[-8 0 20 -17 14] = U
[-8 -10 20 -17 14] = Z
[-8 11 -2 -51 14] = W
[-8 -2 20 15 14] = F
asked: [-8 11 -2 -51 14] : W
asked: [-8 0 20 -17 14] : U
asked: [-8 -2 20 15 14] : F
asked: [-8 -10 20 -17 14] : Z

[-10 -26 -37 -35 -12 34]  V
[9 23 -10 -6 -31 15]  L
[2 42 39 36 30 -16]  K
[57 10 23 19 -13 23]  P
then: [10 23] : [19 -13 23]
then: [-26 -37] : [-35 -12 34]

[-19 5 13 -7 6 8 53 0 6 36 -9 -2 -9 40 -23 19 9 -22 -11 -21 27 -18 -38] : G
[-4 1 3 -7 6 8 13 1 13 20 -2 -13 0 -5 -3 -9 -7 -1 1 -1 -3 1 6] : C
[-11 -9 -2 -2 -1 -4 1 3 -9 6 8 13 1 13 20 -2 -13 10 6 -6 5 -8 0] : J
then: [-4 1 3 -9 6 8 13 1 13 20 -2 -13] : [10 6 -6]
asked: [-4 1 3 -7 6 8 13 1 13 20 -2 -13 0 -5 -3 -9 -7 -1 1 -1 -3 1 6] : C
then: [1 3 -7 6 8 13 1] : [13 20 -2]
then: [3 -9 6 8 13 1 13] : [20 -2 -13]
then: [8 53 0 6 36 -9 -2 -9 40 -23 19] : [9 -22 -11]
asked: [-19 5 13 -7 6 8 53 0 6 36 -9 -2 -9 40 -23 19 9 -22 -11 -21 27 -18 -38] : G

[-9 35 26 -6 42 38 47 -3 -13 -9 39 46 34 32 -10 -3 41 20 40 38 43 -15 22 37 19 -9 27 49 -7 19 -9 34 43 24 10 27 32 -6 -9 -11 17 46 2 -3 25 1 -6 32 -7 -2] = A
[-21 27 19 -16 30 29 36 -13 -24 -20 32 35 28 23 -20 -12 32 11 30 29 33 -26 15 29 11 -21 19 37 -18 10 -20 27 34 16 2 19 23 -17 -19 -22 9 34 -3 -12 16 -4 -17 23 -18 -11] = T
[14 -40 -34 9 -38 -39 -49 10 13 7 -45 -50 -43 -38 13 8 -40 -27 -37 -43 -39 11 -30 -40 -25 14 -35 -42 14 -30 15 -38 -43 -35 -12 -39 -38 13 10 11 -24 -47 0 9 -33 -3 12 -37 12 5] = D
[-19 30 26 -16 27 31 37 -13 -20 -13 36 38 34 28 -21 -12 31 17 24 32 29 -19 21 31 16 -19 22 31 -19 20 -21 29 33 25 5 29 30 -17 -17 -19 15 36 -3 -12 21 -1 -16 27 -18 -11] = R
[37 -15 -2 19 -11 -13 -22 30 33 30 -23 -21 -23 -7 24 26 -17 5 -18 -17 -16 34 -1 -16 2 37 -9 -22 33 4 36 -17 -20 -1 9 -7 -6 34 24 27 2 -17 10 30 -4 11 33 -6 26 16] = S
[-12 38 32 -11 47 44 49 -4 -18 -14 43 48 37 37 -15 -5 47 23 45 29 16 21 -19 31 22 32 -19 31 -19 20 -12 38 48 26 11 29 38 -9 -14 -17 19 49 1 -4 27 1 -9 36 -11 -6] = N
[29 -5 0 24 -9 -8 -13 21 33 31 -8 -11 -5 -4 28 22 -9 7 -9 -7 -11 35 -1 -7 8 29 -2 -14 26 9 27 -5 -11 4 10 1 -4 25 28 31 9 -10 10 21 0 14 26 -4 26 20] = H
[-4 -29 -24 -1 -32 -29 -40 -7 -1 -6 -33 -40 -30 -26 1 -7 -30 -23 -26 -32 -30 -1 -19 -29 -19 -4 -22 -35 -4 -25 -3 -27 -33 -28 -11 -30 -27 -5 -2 -1 -19 -40 -6 -7 -22 -9 -5 -26 -2 -4] = Y
[9 3 2 10 3 0 3 6 13 11 2 3 4 3 12 7 1 7 5 3 2 15 1 2 7 9 6 2 8 9 9 2 2 6 5 6 1 8 11 12 7 4 4 6 6 7 8 3 10 8] = X
[-11 -25 -17 -9 -34 33 -22 -13 30 -9 -25 -35 -22 -22 -10 -9 -27 -25 -32 -28 -31 -9 -15 -25 -22 -11 -23 -37 -11 -25 -12 -22 -30 -25 -16 -25 -19 -11 -9 -9 -22 -37 -5 -10 -22 -9 -10 -22 -10 -9] = E
then: [32 29 -19 21 31 16 -19 22 31 -19 20] : [-21 29 33]
then: [-13 -22 30 33] : [30 -23 -21]
then: [-1 -16 2 37] : [-9 -22 33]

[4 -3 -5 -8 3 4 -2 4 5 -2 -5 7 0 -4 3 3 -3 -2 3 -6 4 -9 1 -3 6 1 9 1 -1 1 -2 5 -8 -2 5 5 1 -4 2 7 -2 1 -3 -4 0 -4 3 0 0 -4 1 6 -1 1 -5] = M
[-1 6 7 8 1 -17 6 -2 -4 0 -5 14 4 -4 1 -6 1 -4 4 6 -12 10 4 10 -9 -2 -11 -2 -7 2 3 -2 8 4 -5 -15 -3 -9 -12 -28 6 13 13 2 9 11 -7 19 -10 19 4 -18 2 -6 13] = B
[4 -3 -5 -8 3 4 -2 4 0 -2 3 -5 -4 5 3 7 -3 -2 3 -6 4 -9 1 -3 6 1 9 1 -1 1 -2 5 -8 -2 5 5 1 -4 2 7 -2 1 -3 -4 0 -4 3 0 -3 7 1 -6 1 -2 4] = Q
asked: [4 -3 -5 -8 3 4 -2 4 0 -2 3 -5 -4 5 3 7 -3 -2 3 -6 4 -9 1 -3 6 1 9 1 -1 1 -2 5 -8 -2 5 5 1 -4 2 7 -2 1 -3 -4 0 -4 3 0 -3 7 1 -6 1 -2 4] : Q
asked: [4 -3 -5 -8 3 4 -2 4 5 -2 -5 7 0 -4 3 3 -3 -2 3 -6 4 -9 1 -3 6 1 9 1 -1 1 -2 5 -8 -2 5 5 1 -4 2 7 -2 1 -3 -4 0 -4 3 0 0 -4 1 6 -1 1 -5] : M
then: [6 7 8 1 -17 6 -2 -4 0 -5] : [14 4 -4]
then: [0 -2 3 -5 -4 5 3 7] : [-3 -2 3]

[12 44 5 18 25 25 -47 -7 33 -26 17 -32 57 6 -2] = buk
[18 -1 30 38 6 -23 5 -13 -28 27 19 -34 -41 19 16] = zorav
[12 44 25 25 18 -47 5 -7 33 -30 19 -31 57 10 -1] = kug
then: [25 -47 -7 33 -26 17 -32] : [57 6 -2]
then: [12 44 5 18] : [25 25 -47]
then: [25 25 18 -47 5] : [-7 33 -30]
then: [44 25 25 18 -47] : [5 -7 33]
then: [33 -30] : [19 -31 57]

